Each path below is one point turned by a fixed rotation once a step. After each direction that follows a path, write how fast that rotation turns it, in degrees each step (0 if it stays still).
Each turn is a multiple of 5 degrees from 10 to 175, or 0.
Each row of a path follows its step; steps can be skipped.
path 1
step 1: [-15 -25   3 -18   0  22  28  -6 -18  -9   0 -35   7  -3 -16 -21 -20 -19
   4 -18  -6   1  17  16 -12 -15  11   8  23   8   0   7 -24  22 -11 -16
  -5 -19  22 -21 -24  42  -5 -19  -7  -7  -9]
step 2: [ 10  -9   1   9   2 -10  36  11  18   2 -20 -18  28  18  27  28 -13  -2
   7 -11  22   6  12  -6  -8 -17   9 -32 -14  23   4   5  -1   2 -33  -6
 -29  25  -4  19  19  23   2 -28   3  -8  -8]
step 3: [ 26  -1 -14 -22  10 -11   6  -7 -21  21  17 -13  -6  21   6  26   4 -19
  -2  18  22 -18 -10   0   3   1  17 -29 -19   1  -3  20  26  -5  12  16
  -4 -20  59   5  10  -2 -17  -1  16  -7  -3]
step 4: [-29   9  12 -13  20 -18 -12 -12  11  29 -29 -20  -7 -21  -3  18  15  16
 -13   0 -28  -5  -8  -7  24  -7  14  -2   0  15 -31 -24   6 -18  19 -11
 -17 -13  33  -6 -16  29  13   8  -1 -12 -10]
step 5: [  6   5  19   2 -34 -17   3  -5 -11  14   0 -21  30  -1  -6  27  37   4
 -10   4 -15  -9  14  -5  17 -16  -5   4   7  27  11  -1 -31 -19 -16  14
  17  -7   0 -25  -2 -13  31 -23   8  23  15]
step 6: [ 23  -4 -38  10   3 -24  24 -15 -11  20  19  -8  28 -10 -18 -13  26  11
   4  13  10 -18  -2 -19  17  -7   9  12  20  22 -22   8 -22  36  -4  -7
  14  18   1   4   4 -13 -16  10 -21 -18  -2]
step 7: [ 29   7  -7  -3  42   9 -18  11  19  -5  11   6   6 -17  -3  16   0  -9
 -31 -16  -1 -24 -14 -30 -18 -10   1   6  -7  28 -12  -9  22  -4 -15  18
  14   4 -11 -24  27   2  18  13 -26 -21 -12]
step 8: [ -9  -6  16  24 -22 -19 -20 -16  14  30  -7 -25 -20  -3 -22   7  19   1
 -16   0   3  -8  -5 -14 -25  20 -12   9 -11 -20  15 -13  34  -5 -11  23
   2 -11  -3   4  18 -43  -5  11  -9  -7 -13]
step 9: [-27 -10  -7  13  22  -7   1 -16   0 -17  31 -14   2  -3 -10   3   5  -4
  -6   5 -28 -21   2  26   0 -11 -12  26  26 -11 -29 -23   4  -7   5 -12
   4 -37 -23  15   7 -27 -16  12   5  21  24]
step 10: [  0  16  -2  17   0  34 -17  22  30 -28 -35  13   9   1   4  -6  22   7
  17   3  10 -20  28  -6  -9  -5 -10  -8  32   5  -1   2 -16  -1 -10 -26
  24  -3 -18  17   8 -22  14  22   5 -10  19]
step 11: [ 34  -2 -13   4  11  33 -10   6  -9  -5  12  -3  25 -19 -19  -7 -13  23
   9 -11  -1  34 -24  -4  -5  15 -15   3   1 -21  37   0   9  -1   5   3
  29   8  12  37  14 -20 -11  -1   1  -9  20]
step 12: [-20   2 -17  -6  24  29   3  16  -3   7 -15  -6  -2  -1 -11 -31 -14  11
 -15 -27 -26  -4   6   9 -34  24   6  30 -20  -9  -8  25  27  21   0  10
   4 -11 -13  18 -22  17   4   4  14  10 -11]
[ -1   5  -7   2  -2 -14  -5  -8  -1  -4   2  13  -3  -8  -9  -2   3  -3
  -4  -2   8  -7   0   2  -7  -3   0   4  10  -4   5 -10  -1  -3  -3   8
  -2   4  -8  -7   4   2  -1   1   0  -5   0]	35
[ -4  -8  -8  -3   6   5   0  -4  -9   3   7  -5  -5   3  -7   0   2   4
   0   3  10   5   0   3   8   2   5   6  -2   2  -4  -2   4   2  -4   7
   0   7   2  -2  -8  -9 -13   2  11   1   8]	130
[ -2  -7  -7 -10   5   2  -5   4   1  -2  13  -1   6  -5   1   4  -6  -5
   2  -1   2  -2 -14   4   4  -6  -6  -3  -6  -2   4  -2  -4  -8  -2  -2
   5  -8  -3  -6   5  -1   5  -9   0   9   3]	170
[  4   5   3   5   5   6   4   1   4 -11   1   2  -7  -4  -5  -9  -2  12
  10  -4  -5  -1  -1  -4  -3  10   1   0  -3  -9  -5  -3   0   1  -4   1
   4  -8  -8  -2   7 -13  -1  -2   1   2   4]	25
[ -6   2  -3   1   3  -5   3   8   1   4   3  -9 -14   6   5   5  -4  -9
   1   9   1  -5   6   2  -3   6   4   5  -5  -3  -4  -6   3 -14   6   2
  -1   0  -3   4  11  -1  -2  -2   2  -5  -7]	70
[ -9   0   8   6   1  -2   1  -4   2  -5   3   8  -7   0   0   5   1   4
  -6   5   4  -9  -4   2  -3 -10  -3  -6  -9  -1  -1  -2  14   5   0  -5
  -8  -3  10   2   0  -7   0   1   4   9  -4]	70
[ -6  -6  -1  15  10   2   3   0   0   5  -3   3  -4 -14  12  -6  -1  -9
   6  -1  -3   1  -2   1   0   0   4   0   4   7   2   4   5   0   0  -1
   2   1   2 -10  -1   0   7   1   9  -4   5]	130
path 2
step 0: [-39  -4  -4   7  -3  -7  12  23   1 -13 -29 -39  -8   2  27  -8 -11  18
 -11   6   5  31 -16  -7 -17  31  38   0  15   9 -35 -16 -22 -12 -17  21
   6  -7 -12   8  10  -8 -13  -4 -11  -8 -22]
step 1: [-37  27   1  -4  12 -14  13 -35   0  -5  -7 -14  38 -10  -2   8 -17 -11
  23 -25  40 -14  20 -11  11 -17   6 -17 -13 -24  -5   7  -7  11  -3 -19
  12 -18 -11   2  17 -23 -19 -23   9 -29  -2]
step 3: [  4  -4 -11  15  11 -18 -10   5  26  11 -12  41  30   5   6   1   0  17
  10  -2 -18  12 -20  -9   6  -2 -11  -5 -29   3 -23  11  -6  46   5   8
  19   7  -9   2  12  38  22   5  -1 -49 -18]
step 4: [ -9  43  -4   4 -23  15 -12 -15  20   2  12  27   1  26  21  24  -8  24
   7  44  16  -2  12  -3   5 -10  -1  32  14  28 -12  -5   1  -7  -8  12
   4   4  12  29 -19 -21  10  21  23  -4 -20]
step 5: [  5  10   6  -8 -23 -24  10  24  -2 -11  29  17 -11  -7 -13 -23  30 -11
  -8   9  31 -18  -8   5  -2 -19  21  -7  12   8  -6  -2 -27  49  33  32
  -8  12 -16  13  -4 -25  -4 -16 -16 -11  -1]
step 6: [  5 -33   9 -14  -5   4   8  -5 -11 -10 -23 -29   2  24  27  22  24  24
  -3  15  15  -5 -15  10 -11 -28  42  15 -42  -6 -28  -3  -9  13   4  -6
  -8 -20   7  -5  14 -24  14  22  13  16  14]
step 7: [  2 -10  28   9  -6  16   9   4   6  -4  10   1  17 -21   2 -38 -14  33
  26 -12  18 -12   4  11  10 -23  24 -33 -21 -13  15   1   3  -1 -48   9
   3  11 -34 -11  -8 -13 -11  13   3   1 -32]
step 8: [-24  22  -3   6 -19  -4  13  16 -10  -1   0 -30 -14   1  35   3 -21   9
   6  10  -6  -7 -24  -7 -19  40  -5 -13 -44 -23  12 -48 -15 -11   7  18
   9   7   1   6   2   1   5 -18  25 -15 -16]
step 9: [  7  25   3 -31  26  16  12  -3  23  13 -36  12  29 -14  -3  33   7 -18
  15 -14  29 -21   4 -17   7  -4   3  -4 -16 -20  -6 -17  -2   1  21  -9
   9  33 -36  30   5  14 -13   6  -9 -15  -8]
step 10: [ -4  28  -2  18 -11  23   3   7 -21  19  15  13 -19 -14  11  13   8  -9
  -2  16  22  41  26  -8  15   0  -5  -6 -24   8 -47 -35   0  18  -5 -17
 -14   9  16 -16 -31  18   2  23 -16  -3  -4]
step 11: [  1  27   5  -8 -14 -25 -26  17  28 -21 -24  -5  -7 -36 -21   7   5  10
  12   7  20  19 -30  -7 -11  -2   7  -5  14  22 -20  10   4  38  -7  -2
  25  -6 -14 -19  17   1  38   8  -6 -22 -13]
step 12: [-14  26  15  31 -12  -3  -9 -43   0 -11  20  -6  43 -16  17  20   4  21
   9  -3  22  -5   2   0  -7 -22  -5  27   4  11  -3 -19 -21  -2  12  14
 -31  -5   5   2   5 -22  39   0  17  30   9]
[ -4  -9  -5   8  -4  -6  -1   5  -1 -10  -2   1  -9  -6   3   1   2 -11
 -10   5  -4  -2  -3   0   0   2   2   0  -3   1   0  -7  -3   1  -4  13
   8   3  -3  -7   2   6   1  -3  -2 -11   8]	135
[ -3  -5  -6  -2   6  -5   4 -11   5  -5 -10   9   2  -2  12   2   4   2
   6  -3  12  -2   8  -1  12  -4   0   6  -1   3   5   1  -1  -8  -6   2
   1  -2   1   3   3   6   4   2   2   5   7]	130
[ -8   2  12 -10  -3  -4  -4  -1   0   3   1  -1  -4  -8  -6   0   9  -2
  -6  -1  -2   2   9  -6  10   2  11  -4  -1   4  -7   2  -3  -2   1   1
  -1 -17  -1  -5   5  -5   0   1   1   2   2]	70
[ -4   1  -1   3  -5   7   9   0   3   0  -3  -8  -2   1   6   1   5  -2
  -7   4  -3  -5  -7   6   0  11   0  13   1   8 -10  -7   4  -4  -5  -6
  -6  -6   4   3  -6   2  -1   4  10   7  -2]	175
[ -2   1  -4  -4   3   1  11   4  -3   4   0  -4   2  -2   4  10 -10 -13
 -13   0   7  -6   2  -4   6  -5   3   2   2  -2   4   3  -6   8   9  -2
   1  -2   3   7  -7  -7  -7  -3  -4   3   5]	90
